First come named moves, each a turn or a mirror, each shown by rows before and after it. For each pair of rows after them, which moves, in which order, take the first row to the second? The first pair is done for you.
K410:
-0.494 -0.695 -0.683 0.605 -0.145 0.551 1.263 0.829 -0.377 -0.544 -1.489
 2.177 |-> -0.374 -0.843 -0.603 0.575 -0.098 0.706 1.023 0.886 -0.560 -0.135 -1.314
 2.345
-0.491 1.371 -0.361 0.557 -1.240 1.712 1.489 2.020 -1.246 0.226 0.167
 -0.676 |-> -1.086 2.136 -0.236 -0.281 -1.333 0.888 1.832 1.654 -0.723 0.180 -1.154
 -0.655
0.025 -0.501 0.121 -0.364 0.305 0.449 -0.076 -0.134 0.939 -0.420 -0.192
 1.001 |-> -0.013 -0.408 0.054 -0.132 -0.026 0.667 -0.057 -0.068 0.823 -0.049 0.009
 1.032
1.221 -1.490 -1.505 -2.149 1.270 0.847 0.107 -1.157 -0.887 -0.314 0.606
 -0.191 |-> 0.922 -1.401 -1.687 -2.329 1.040 0.447 0.078 -1.506 -0.574 -0.687 -0.443
 -0.281
K740:
0.155 -0.212 -0.059 -2.430 -1.503 -0.992 0.605 -0.191 -1.521 0.165
 -0.060 0.416 |-> 0.907 -0.869 -0.674 -2.277 -1.476 -0.843 0.505 -0.027 -0.244 0.476
 -0.060 1.637
-1.218 0.458 -0.614 -0.852 -0.569 -1.288 0.047 -0.661 1.545 -0.412
 -3.221 0.170 |-> -1.127 0.338 -0.345 -1.110 -0.653 -1.280 -0.034 -0.814 1.655 -0.378
 -3.470 0.032
1.130 -2.714 -1.124 1.342 -1.263 0.707 1.158 1.514 1.290 0.660 0.106
 4.014 |-> -3.130 0.987 0.804 -0.661 -1.088 0.007 0.829 -0.096 -4.265 -1.295 0.449
 -0.913
-0.523 3.234 1.099 3.190 2.668 1.871 -1.538 0.227 0.564 0.197 -2.497
 -2.421 |-> 0.783 2.263 0.551 4.124 2.437 1.860 -1.765 0.667 2.546 0.835 -2.752
 -0.748
K86:
1.773 -2.695 -1.669 0.305 0.099 0.697 1.320 1.236 -1.146 -0.526 2.407
 2.962 |-> 1.002 -2.100 -1.516 -2.266 -0.239 -0.889 0.741 -0.522 -2.028 -0.527
 2.905 1.974
-0.460 0.095 0.213 1.510 0.301 1.444 -0.626 1.375 -0.816 -0.253 -0.375
 -0.688 |-> -0.711 -0.624 -0.738 -0.776 -0.776 -0.518 0.022 0.184 0.855 -0.050
 -1.451 0.371
-0.935 2.022 1.903 1.971 2.127 0.407 0.431 2.015 -0.819 -1.497 -1.958
 -3.211 |-> -0.666 0.245 0.225 0.229 -0.015 -1.978 1.032 0.851 2.502 -0.899 -4.631
 -0.670
K51:
1.578 0.505 0.441 -2.002 1.563 0.465 -1.546 -0.311 -1.745 1.089 4.110
 -1.404 |-> -0.004 0.961 1.337 2.797 0.290 2.609 0.747 1.790 -2.693 -0.987 0.504
 -0.705
-1.718 0.924 0.543 1.075 0.347 2.087 0.317 -0.004 -2.843 -1.771 1.832
 -0.649 |-> -1.096 -1.071 -0.401 0.042 -0.855 1.314 1.220 -0.267 -1.902 -1.912 2.412
 2.309
-0.430 -0.478 0.695 -0.037 -0.525 -0.166 0.178 -1.591 -1.209 -0.670
 0.481 0.551 |-> -0.318 -0.365 1.048 -0.263 -0.465 -0.396 -0.099 -1.783 -1.618 -0.399
 0.507 0.058
1.852 0.908 0.023 -0.325 1.684 0.222 -2.536 0.048 2.296 2.400 1.407
 -1.180 |-> 0.521 1.595 0.716 3.474 0.609 1.996 -0.399 1.860 1.095 0.290 -1.273
 -0.613
Then:
(2 to 3 moves a pair)
1.280 -0.825 -0.808 -1.975 -0.424 -1.477 -0.501 -0.702 2.083 1.186 1.496
 0.814 |-> -1.880 0.960 0.122 -2.402 -0.826 -1.756 0.379 -1.488 -0.839 -0.344
 -0.028 -0.939
K51 K51 K86
1.634 0.034 -1.513 -2.620 -0.874 -1.538 -1.484 -1.225 0.771 1.903 1.251
 0.439 |-> 1.298 0.462 -1.596 -0.421 -1.233 -1.185 -0.531 -0.555 2.609 1.690 -2.665
 0.834
K51 K86 K51
0.141 0.888 0.344 0.759 1.819 1.060 -0.128 0.242 -2.277 -0.897 2.038
 -0.552 |-> 1.246 -1.735 -1.157 0.560 0.436 0.391 0.766 0.373 -0.054 -0.859 1.836
 2.821
K51 K51 K86
0.409 -1.164 0.418 -0.829 1.568 1.390 -1.046 -0.135 -1.846 -0.391 2.376
 -1.067 |-> 1.548 -2.898 -0.976 -1.168 0.507 0.599 -0.542 -0.135 1.112 0.295 1.071
 1.716
K740 K86
-0.598 1.200 -1.015 -1.596 0.869 -2.172 -1.901 -2.750 3.367 0.383 -2.668
 -2.506 |-> -1.401 1.700 0.121 3.170 0.602 0.810 -0.146 -0.117 1.701 -1.483 -4.439
 -2.084
K51 K86 K86
-0.782 -0.366 -0.588 1.532 -0.830 1.072 0.570 -0.024 0.349 -0.365 -1.336
 0.211 |-> 1.062 0.019 -0.546 0.669 0.462 0.426 -1.083 -0.528 1.391 0.946 -0.258
 -0.603
K51 K51 K740
1.221 -0.612 0.286 -3.088 -0.438 -0.819 -1.087 -1.610 -1.970 -0.653
 3.560 1.163 |-> 0.171 0.636 1.962 0.973 -0.173 1.659 -0.109 0.511 -4.263 -2.053 2.544
 0.113
K86 K740
0.215 -1.458 -2.727 -1.495 -1.768 -0.381 0.158 -1.044 -0.186 -0.952
 1.195 2.307 |-> -0.637 0.629 -2.554 -1.762 -1.503 -1.262 -0.178 -1.744 1.188 -0.981
 -1.786 0.615
K86 K740 K410
1.468 -4.044 -0.776 -3.576 -1.364 -0.245 -0.479 -1.021 -0.077 0.733
 4.228 3.477 |-> -3.087 1.349 2.489 -0.566 0.234 1.769 -0.102 -0.388 -4.893 -1.492 1.811
 -2.556
K740 K51
0.508 0.385 0.167 -0.501 1.893 -0.724 -3.199 0.444 1.264 1.417 0.143
 -1.940 |-> 1.045 0.215 0.686 1.065 2.194 0.410 -2.550 1.386 1.370 1.302 -0.021
 -1.382
K86 K86 K86
-2.614 -1.902 -2.331 -1.373 -2.276 -0.930 0.868 -1.267 0.165 -1.028
 -1.618 3.758 |-> -3.330 0.656 -1.305 -3.954 -0.426 -1.981 -1.518 -2.728 -1.346 -0.343
 0.460 -0.637
K740 K51
1.097 -0.034 1.047 1.454 0.789 0.740 -0.748 1.413 0.756 1.738 0.499
 -0.272 |-> -0.912 0.575 0.653 -1.957 -0.334 -1.455 -0.860 -0.787 -0.101 1.567
 -0.165 -1.157
K86 K740
1.725 2.817 0.813 1.027 1.446 -0.249 0.514 1.359 -0.307 0.838 0.337
 -1.959 |-> 1.095 0.951 -0.230 -1.632 0.083 -1.411 1.045 0.343 -2.382 0.475 3.162
 0.541
K51 K86 K410
-0.897 -0.896 -1.502 -0.391 -2.432 -0.667 1.214 -0.508 0.627 -0.803
 -2.235 2.596 |-> 1.084 0.048 -0.814 2.359 -0.079 0.820 -0.591 0.581 2.863 0.134 -2.683
 0.703
K51 K51 K740
1.489 0.583 -0.483 -0.924 2.765 -0.368 -2.593 -0.434 1.042 1.750 1.688
 -3.190 |-> 2.417 0.052 -0.362 2.355 2.984 1.404 -1.731 1.521 1.796 1.311 1.139
 -2.175
K86 K86 K86
0.731 1.932 1.969 3.176 1.173 2.567 0.389 0.958 0.177 0.939 -0.412
 -2.092 |-> 3.047 -0.807 0.403 0.558 1.070 1.362 -0.693 0.016 2.031 2.452 2.728
 -0.134
K51 K51 K86
-0.893 0.249 -0.383 1.815 0.230 1.387 -0.630 1.169 -0.325 1.870 0.904
 -2.844 |-> -0.671 -0.899 -1.335 2.437 -0.764 0.879 0.241 1.138 1.601 2.049 -0.817
 -0.662
K86 K86 K86
0.729 0.179 -1.695 0.452 -1.580 0.313 0.680 1.070 3.686 0.967 -2.238
 2.640 |-> -1.373 0.761 -1.047 1.833 -2.367 1.135 1.875 1.678 0.950 -0.895 -2.921
 2.202
K410 K740 K86
0.214 1.177 0.765 -2.461 0.697 -2.400 -1.648 -1.507 -0.424 0.440 0.862
 -0.814 |-> 0.878 1.378 1.990 1.380 1.914 0.220 -1.744 0.701 -1.434 0.008 1.512
 -1.247
K86 K86 K86
0.374 -0.928 -0.017 3.932 -0.418 2.495 1.772 2.162 -1.141 -1.346 0.643
 0.479 |-> -1.592 0.299 0.148 0.243 -0.721 0.985 1.225 0.064 -3.927 -2.090 1.722
 -1.348
K51 K740 K51
-0.230 -0.938 0.375 -0.574 -0.764 0.433 0.050 -0.077 -2.198 -0.456 1.748
 0.640 |-> -1.491 -0.221 0.654 -0.053 -1.126 0.429 0.420 -0.156 -2.434 -0.909
 -0.087 0.117
K51 K86 K740
-3.128 1.156 0.598 -4.343 -0.832 -1.560 0.381 -2.004 -4.639 -1.095 1.844
 -1.431 |-> -2.103 -1.023 0.818 1.908 -1.697 2.392 2.978 1.391 -4.755 -2.467 1.432
 1.613
K51 K51 K86
-0.930 -0.768 0.682 0.905 0.518 0.172 0.658 0.132 0.929 1.062 -2.449
 0.491 |-> -0.109 -1.697 0.282 -0.132 0.405 0.075 0.616 -0.216 0.939 1.489 -0.538
 1.720
K86 K86 K51
-2.885 0.977 0.130 -0.095 0.670 0.368 0.026 0.000 -5.296 -1.224 1.179
 -1.795 |-> -1.819 2.608 0.487 1.692 1.994 0.551 -1.464 0.619 -3.471 -0.461 -0.212
 -3.857
K740 K86 K51
1.188 -1.303 -0.589 -0.315 -0.538 -0.066 -0.586 0.026 1.012 1.781 1.789
 0.891 |-> 1.038 -1.164 -1.034 -0.734 -0.842 -0.410 -0.479 -0.036 1.774 1.783 0.832
 0.942
K740 K410 K740
1.751 0.292 -0.624 0.435 -0.135 0.240 -1.151 -0.078 0.852 1.685 -0.949
 -0.778 |-> 0.176 -0.507 -0.861 0.707 -1.823 0.622 0.571 -0.012 -0.154 0.803 -1.823
 1.220
K51 K740 K51
-1.069 -0.678 0.492 0.882 -0.340 1.789 0.804 0.688 -3.636 -1.238 3.012
 0.984 |-> 1.217 -2.287 -0.643 1.421 -1.056 1.398 0.991 1.432 0.146 -0.104 1.655
 3.936
K410 K740 K410
-2.218 -0.425 -1.597 -2.176 -1.482 -1.386 0.799 -0.904 -0.716 -0.455
 0.265 2.024 |-> 0.242 2.225 0.028 0.557 1.849 0.041 -1.877 0.302 1.452 1.669 -0.066
 -2.157
K51 K740 K51
-3.109 1.619 0.677 -0.020 -2.034 -0.813 2.136 -0.881 -3.115 -2.219
 -0.213 -0.693 |-> -1.229 0.263 0.834 2.414 -1.375 1.178 2.310 0.765 -3.444 -1.891 2.324
 0.753
K51 K86
2.277 -2.923 -0.647 1.694 -0.372 0.860 1.108 1.248 -0.590 0.101 1.932
 2.488 |-> -1.910 -0.815 -0.037 0.447 -1.623 -0.338 2.363 -0.018 -3.163 -2.040
 -1.159 0.990
K740 K86 K740
0.208 2.034 0.562 -4.100 0.417 -0.331 -1.155 -2.157 -0.674 0.786 0.723
 -2.680 |-> -0.207 -1.685 -1.141 -2.582 -2.393 0.036 2.187 -1.205 0.741 -0.137
 -1.156 3.298
K51 K51
0.355 -0.518 0.011 -1.933 0.867 -0.525 -1.148 0.097 -0.722 0.328 2.573
 -0.764 |-> 0.129 0.861 1.195 1.375 1.637 1.276 -0.523 1.370 -1.204 -0.482 0.889
 -1.788
K740 K51
1.851 -0.547 -0.874 -2.985 0.638 -0.858 -2.156 -1.863 -0.391 1.320 2.943
 -0.182 |-> 0.049 -1.388 -0.167 2.747 -1.197 2.527 1.147 1.049 -2.965 -1.399 0.839
 2.255
K86 K740 K51
1.474 0.093 0.610 0.867 1.685 0.077 -2.104 0.122 -2.334 0.449 3.876
 -2.248 |-> 2.411 -0.448 0.577 4.252 1.241 1.573 -0.726 1.733 -1.109 -0.034 1.575
 -0.927
K740 K51
0.180 -0.420 -0.504 -1.670 -0.267 -0.582 0.206 -0.268 -0.497 -0.233
 0.637 0.946 |-> 0.247 -0.182 0.230 -0.914 0.393 0.032 -0.136 -0.009 -1.670 -0.260 1.858
 0.072
K86 K86 K86
-0.733 0.281 -1.156 -1.808 -2.111 -1.087 -1.237 2.300 1.328 1.257 -2.251
 0.768 |-> -1.401 -0.429 -0.148 -0.038 -1.663 0.954 -0.799 3.500 -2.186 0.141 0.775
 1.052
K410 K740 K51
-0.449 -0.570 -0.645 -1.040 1.991 1.010 -1.307 2.276 -3.267 -1.670 2.710
 0.201 |-> 0.093 -0.221 -1.169 -3.932 2.394 -1.066 -2.813 0.394 -0.589 -0.375 1.381
 -0.915
K51 K86 K51
-0.747 -0.275 -0.491 2.232 0.140 2.532 1.417 1.127 -3.397 -0.871 -0.208
 0.705 |-> -2.447 2.003 0.083 0.221 0.129 0.564 0.572 -0.484 -2.348 -0.772 -2.981
 -1.602
K86 K51 K51
0.843 0.091 -0.113 0.121 0.833 -0.571 0.137 1.735 -2.516 -0.014 1.877
 -1.792 |-> 0.411 -1.544 -1.099 -0.429 -1.170 -1.486 1.468 1.195 -1.580 -0.313 0.905
 1.037
K51 K86 K410
-0.607 -1.187 -1.293 -2.018 -1.253 -1.776 1.128 -1.389 0.247 0.112
 -1.613 1.177 |-> -0.223 0.353 -0.840 -1.248 -0.802 -2.063 0.158 -0.971 1.201 0.492 -2.868
 -0.444
K51 K86 K86
-0.314 1.479 0.929 -1.523 1.907 -1.188 -1.251 -1.410 1.371 0.877 0.122
 -2.843 |-> -0.403 0.509 0.272 0.125 0.069 -1.498 0.468 -0.656 3.187 -0.013 -3.141
 -0.572
K86 K740 K86
0.972 0.313 0.725 -0.062 2.073 0.463 -0.536 0.460 -0.048 1.476 2.917
 -0.451 |-> -0.738 0.995 1.345 -0.003 1.759 0.595 -0.050 0.438 -1.697 0.400 2.258
 -1.354
K51 K86 K86
1.807 -2.285 -1.046 1.899 -0.149 -0.612 -0.270 1.306 1.476 0.462 0.663
 2.359 |-> -0.164 -0.284 -1.209 -1.350 -0.741 -3.228 -1.005 -0.724 1.812 0.571
 -1.975 0.246
K51 K51 K86
1.969 -0.899 -0.362 2.927 0.413 1.550 0.489 2.134 1.820 0.535 -0.632
 1.444 |-> 0.864 1.588 1.148 1.419 2.255 1.193 -1.652 1.228 0.017 0.569 0.639
 -3.194
K51 K51 K740
-0.288 0.741 0.681 0.463 0.273 2.715 -1.191 1.473 -2.546 -1.512 3.093
 -2.203 |-> 2.544 -1.946 -1.754 -2.004 -0.816 0.225 -1.382 0.767 2.517 0.374 2.899
 1.484
K86 K86 K740
-0.825 2.199 1.921 -1.608 0.835 1.908 -1.527 0.189 -1.556 0.439 1.683
 -2.583 |-> -1.334 2.549 1.784 1.337 -0.228 2.908 0.552 1.370 0.215 -0.354 -2.625
 -1.082
K410 K86 K740
-2.369 2.085 0.721 -0.016 -0.403 -0.945 -0.177 -0.363 -2.119 -1.091
 -1.607 -2.246 |-> -1.842 0.198 -0.756 -2.762 -1.495 -2.396 0.260 -1.288 -1.468 -0.773
 -0.573 0.197
K86 K51 K740
0.468 1.104 0.643 2.043 2.359 0.134 -0.900 0.292 1.608 -0.254 -2.802
 -3.166 |-> -1.152 0.822 -0.075 -1.547 0.968 -2.272 -0.942 -1.800 1.248 -0.667
 -3.035 -2.717
K410 K86 K740
